One vector is turned by the same rotation once a step. Each row is the vector after some number of steps, and that number follows the row.
The counts run from 0 to 754.
[156 146 146 130 169  87 142 146 102 113 134  98 113 134 140 132 122  96
  81 159 139 156 145 153 143 127  88 159 100  90 159 143 128  96  68 150] | 433
[125  81 111 118 164  91 141 134 114 119 128 150 101 112  83 139  94 111
 155 173 136 153 114  93 143 129 127  67 192 135 144 142 137 136 120  98] | 565
[142 109  90 143  46 108  78 156 162 150 118 149 128 113  99 123 149 158
 139 157 107 103  99 126 143 142 138 125  96 125  88 169 141 147 153 140] | 49
[144 156 159 154 136  95 124 142 111 142 119  83 107 131 147 141 148 116
  87 141 103 136 134 154 135 115  74 156  80  92 138 124 110  99  84 164] | 434
[ 88 145 141 154 135 100 145  98 123 145 110 163 129  94 131 121 158 157
 105 116  72 160 136 168 121 132 108  91 148 125 144  88 145 109 108  91] | 408
[133 117 108 151 136 146 153 128 116 114 100 163 108 130 135 146 186 168
 156  73 137 111 143 116 145  95 153 127  93 123  86  89 123 145 136 179] | 742
[173 105 103 144 109 135 113 188 149 127 104 123  97 125  61 133 149 136
 127 107 130 121  55 134 177 132 110 135  99 141 102 112 144 131 142 101] | 317
[111 117 172 132 182 162 111 146 109 183  73 110 110 134  65 151 137 135
 155 109 116 101  97 122 153 134 136 108 114 123  96 135 112 140 164 144] | 540
[140 143 117 136 170 145 121 174  89 112  81 148 111 107 164 137 150 150
 137 122 150 134 159 142 152  85 151 145 161 119 112  97 122 114  85 143] | 460
[148 128 135  82 138 142 151 113 124  76 101 133 126 130 169 128  98 141
 159 131 175 143 154 114 146  92 184 119 170 137 137 118 156 105 118 111] | 491
[143 112 150 119  76  66 132 128 170 139 148 104 119 127 133 116  98 131
 102 147 142  98  80 109 108  76 102  99 113 138 135 123 119 175 140 113] | 329
[113  87 101 161 130  60 115  84 124 118 156 151 115 113  89 103 111 105
 158 143 168 139 101 100 113 123 133  81 167 120 133 162 165 158 146 139] | 558
[124 145 122 122 131 132 106 136 120 109 155 107 141 144 197 143 129 113
 119 149 177 128 189 100 107 116 115 170 117 119 123 160 127 146  93 179] | 463
[190 120 110 110 124  86 146 124 123  81 161 159 141  99  88 122  91 128
 134 111 136 132  89 141 113 109 153 116 161 123 143  74 108 120 113  83] | 89
[116 126 111 130 104 175 119 164 161 165 154 138 163 137 115 116 136 112
 120 110 130  78 113 109 107 147 120 162 101 152 106 129  92 178 167 120] | 346
[111 135 173 154 132 138 139 131 162 183 105 106 145 117 135 121 157 151
 107  99  45 144 101 150 126 136  83 115 129 164 135 120 110 142 144 101] | 138
[114 140 171 130 160 144  72 138  99 162  75 114 118 122 107 156 139 168
 173 122 110 101 110 147 133 130 166 115 126 128  95 128 122 126 163 166] | 265
[170 114 102 106 102 120 118 201 145 127  91 153 117 100 106 117 122 161
 142 165 104 114  82 131 169 130 154 124 144 121 103 142 112 123 136  96] | 57
[177  79  81 131 101 103 146 169 149 114 133 178 101 124 105 107 130 120
 133 151 138 128 102 119 133 139 165 123 171 164 141 155 136 155 144  78] | 326
[148 156 162 101 101 139 112  86 133 149  82 101 134 121 125 126 120 174
 154 129  94 112  90 140 137 123 139 117  74  98 109 144 119  88 150 158] | 249
[125 160 144  96 129 157 121 109 145 119 182 108 208 119 150 117  82  98
 125 136 120 132 155 140  85 161 109 138 146 130 158 135 117 112 105 101] | 649
[ 90 153 148 149 140 109 108 133 114 141 143  96 141 143 164 108 132  91
  78 148 150 140 170 142 110 155 100 190 122 114 151 174 134 120 101 148] | 426
[120 133 122 125 173 127 189 137 112 112 131 148 133  86 174 120 110 112
 117 149 137 152 153 112 144  69  79 105 139  97 139 107 144 102  70 114] | 179
[125 150 118 114  77 169 143 110 161 132  92 113 130 135 176 143 158 185
 126 129  79 119 120  92 152 109 118 132  83 111 118  99 105  80 131 161] | 212
[127 122 124 118  83 100 137  74 146  96 142  97 130 140 166 124 116 142
 137 103 156 118 119  67 113  81 129 115 100 101 113 121 129 121 137 181] | 753
[109 127 173 108 131 123 129  94 116 107 127 110 127 158 179 143 128 146
 134 105 187 106 155 127  96  84 183 112 128 144 118 110 152 162 140 150] | 499
[ 96 126 157 103 152  91 102 172 125 119 111  88  96 146  92 162  86 126
 104 168 184 121 124 121 153  99 118  99 134  98 116 117 146 111 103 131] | 31
[122 140 160 101 172 126 109 118  86 136  66 139 111 107 123 131 119 165
 167 130 125 117 105 157 141 111 196  88 166 112 112 123 131 104 142 136] | 259
[131 107 140 103 158 119 147  93 120 127 101 169 124 127 119  95 121 130
 177 143 138 135 124 121 130 148 203 101 179 146 129 185 155 138 174 121] | 527
[119 139 112  92 120 147 180 113 115  72 108 138 119 125 171 130 105 150
 126 154 151 142 159 116 144  80 149 107 132 102 139  93 140  73  92 110] | 216
[137 120 117 128  63  96  82 162 162 152 112 115 123 127  92 150 131 158
 110 149 119 109  75 121 144 121 104 125  60 105  87 139 129 133 148 139] | 48
[ 81  93 130 144 172 126 114 102 102 160 129 168 125 130  80 122 141 113
 163 109 157 110 139 126 118 143 171 103 140 137 102 147 158 178 161 147] | 542
[151 103 123 110 119 163 144 102 139 120 112 151 125 160 103 126 162 130
 169 100 145 123 141 138 142 167 194 146 104 148 113 172 159 132 170 137] | 511
[149 150 128 137 132 160 126 133 159 129  99 109 167 116 147 124 145 130
 139 138  79 178 142 149 148 177 101 149 134 158 145 181 148  91 123 110] | 681
[157 150 118 112 141 181 135 143 130 134 116 162 159  92 112 131 122 149
 148 122  59 139 137 166 126 156 123 127 158 134 137  91  96  93 114  76] | 645
[162 123 117 114 131 137 166 128 128  77 129  90 116 152 130 151 122 119
 124 106 162 127 121  74 158  90 110 140  75  97 110 110 113  97 116 173] | 746
[103  91 103 122 158 140 128 179 121 148  95 157  96 114  75 154 125 143
 148 153 110 136 108  98 162 135 119  73 175 145 116 112 127 137 123  86] | 571
[137 110  89 129 119 196 137 181 152 141 155 179 147 135  95 108 134  95
 135 114 126  84 128 128 123 157 144 163 123 150 115 131  92 166 155  89] | 347
[114 147 121 147 139 134 158 132 134 141  95 149 115 106 114 127 152 151
 111 125  43 173 136 170 151 163 108 110 142 129 145 105 127  75 113  89] | 407
[102 150 144 144 124 175 134 132 153 160 127 121 167 116 115 138 122 146
 130  98  63  98 103 120 120 146  96 113 134 133 128  69  65 116 132 104] | 376
